The same turns and mirrors carry the whole set onto itself, and each row onto the other rows of its family. Which rows share a family with each named row? Give them in list order.
These 15 rows form 5 families of 3 rows each.
Q54: [-18   2  16  18   6   6  21  -9  -2  12 -16 -19   1  -5   5  -5 -20   4
 -10 -16  11 -14  10   0]
Q782: [ -8 -18   1 -33 -21  12 -28  -7  -5  -7   6  25 -15  19  -2  -6   6  -2
   0  13 -11  -6  -3 -10]
Q73: [ 21  -7  15  -4 -18  -4 -33 -14   0   8   1 -17  -4   2   7  -7  28  22
  -9 -15   6  17   4  -5]
Q440: [ 13   6   7  -9   0  12   9  -2  -2 -14  -1 -10  -9 -14 -23 -17 -12  -1
 -12  34  13  -4 -19  15]
Q98: [ 10   1   5  -8  15   3  -1   0   7  12   0   2  19  -1  16  20   8  20
  17 -22  -9  18  17 -15]
Q323: [ 29  -4  10   1   1   1  11   4   5  -1   1 -27  -8  -8   6 -25   2   8
   5  23   2  12  -5  17]
Q79: [ -3  17   6  -8   6 -33  -2  -9  19  -8 -19 -20   7 -17 -19   1 -10   8
 -12  -5   4  -5   6  10]
Q539: [ -4  24   8  -5  14  12  10 -16   0   6  -9   9  11 -11  -1  34 -16   1
   0 -10   4 -11   3 -13]
Q64: [  2 -13 -18  -4  15  -5 -26 -21  -2  -7   2  20 -13  -6 -10   0   3  11
 -25   1   4 -15 -31  -4]
Q541: [  1  -8  11 -24 -19 -15  -8   4  14   4  -5  -7  -6  15  17 -10   3   0
  20   3 -21   6  25   0]
Q195: [ 20 -21  -1 -15   4  13  -9   7  -2 -13  13  -2  -6  -2 -15 -28  10  15
  -4  28   5  17 -20   9]
Q303: [-14   7   2 -20  -9  -9   3 -10   7  -6 -13   9 -16   3   1   3 -23 -18
   2  17 -12 -28   2   3]
Q120: [ -4  -2   1 -24  10  25 -18  -7  -7  -2   8  28  17   1 -13  25   6  17
  -3 -11   2  10  -4 -22]
Q654: [-32 -18   5  -8   4  25  -7  -4 -13  -6  -1  14   6   3 -28  -8  -8  13
 -25  -8  17  -6  -8 -11]
Q897: [-10 -36   4   3   9   6  -4   8  -1  11   2  -6   9  11   9 -21  10  28
   0 -24  -1  17  10  -8]

Same family as Q654: Q54, Q897
Same family as Q195: Q440, Q323
Same family as Q541: Q782, Q303
Same family as Q98: Q539, Q120

The same turns and mirrors carry the whole set onto itself, and each row onto the other rows of its family. Which rows share a family with each named row? Give them in list order.
These 32 rows form 4 families of 8 rows each.
Q769: [ 17   9  -2 -12  20   0   6  -1  19]
Q3: [ 15  11  -4 -12  11  -4  18   8  21]
Q650: [-19 -16  10  13  -9  -3   5   4 -22]
Q232: [20 13  8 -4 10  3 -2 -6 23]
Q927: [-32  -4   7  -9  -5  -7  -8   6 -18]
Q896: [-28  -8   7   2   3   0 -11   2 -22]
Q989: [-29  -1  14  -4 -12  -4 -15   3 -15]
Q503: [11 15 -9  8 15  7 22 15 16]
Q517: [-24 -12  -7   7  -5  -8  10  19 -17]
Q286: [ 18   1   8 -11  16  -1  19  -7   8]
Q33: [17  9 16 16 10 14 13 -6  8]
Q337: [-30   7  -4   6 -11  -1 -17  19  -3]
Q51: [ 22   8  20  -2   2   3   7 -10  15]
Q716: [18 18  7 -3 -4 -1  6  5 28]
Q754: [14 22 19 12  3  7 -1 -6 18]
Q995: [-20   0   2   7 -28   1 -16  17   2]
Q778: [13  4  3  8 22  8 24  0  2]
Q301: [-26   0  13  11 -12   3 -22   3 -10]
Q94: [-22 -20   0  -6   1  -3   2   7 -21]
Q623: [18 16 -1 -8 11  0  0  1 26]
Q267: [19  7  7 -8 18  3  3 -9 15]
Q123: [-33   2   0  -9  -9  -8  -9  15 -12]
Q583: [-22  -1  -6  15 -20  -5   1  24  -4]
Q377: [ 12   9  17   3  22   3  12 -13   2]
Q434: [ 7 13 -5 -5 27 -4 20  6  9]
Q237: [ 8 27 -3  4  7 -1  7 13 25]
Q185: [14 19  4 18  1 12 10  9 21]
Q348: [-31   5   7  -4 -17  -5 -16  12  -9]
Q780: [-17 -14  16   6 -17   4 -12  -2 -15]
Q509: [-32  -3  -9  -2   4  -5  -8  17 -14]
Q540: [-25  -7 -14  -5 -11  -6  -1  25  -3]
Q475: [-17  -5  12  21 -24   0  -6   9 -10]

Same family as Q503: Q650, Q517, Q33, Q778, Q583, Q185, Q475
Same family as Q267: Q769, Q232, Q927, Q989, Q623, Q123, Q348
Same family as Q51: Q3, Q896, Q286, Q337, Q716, Q301, Q509

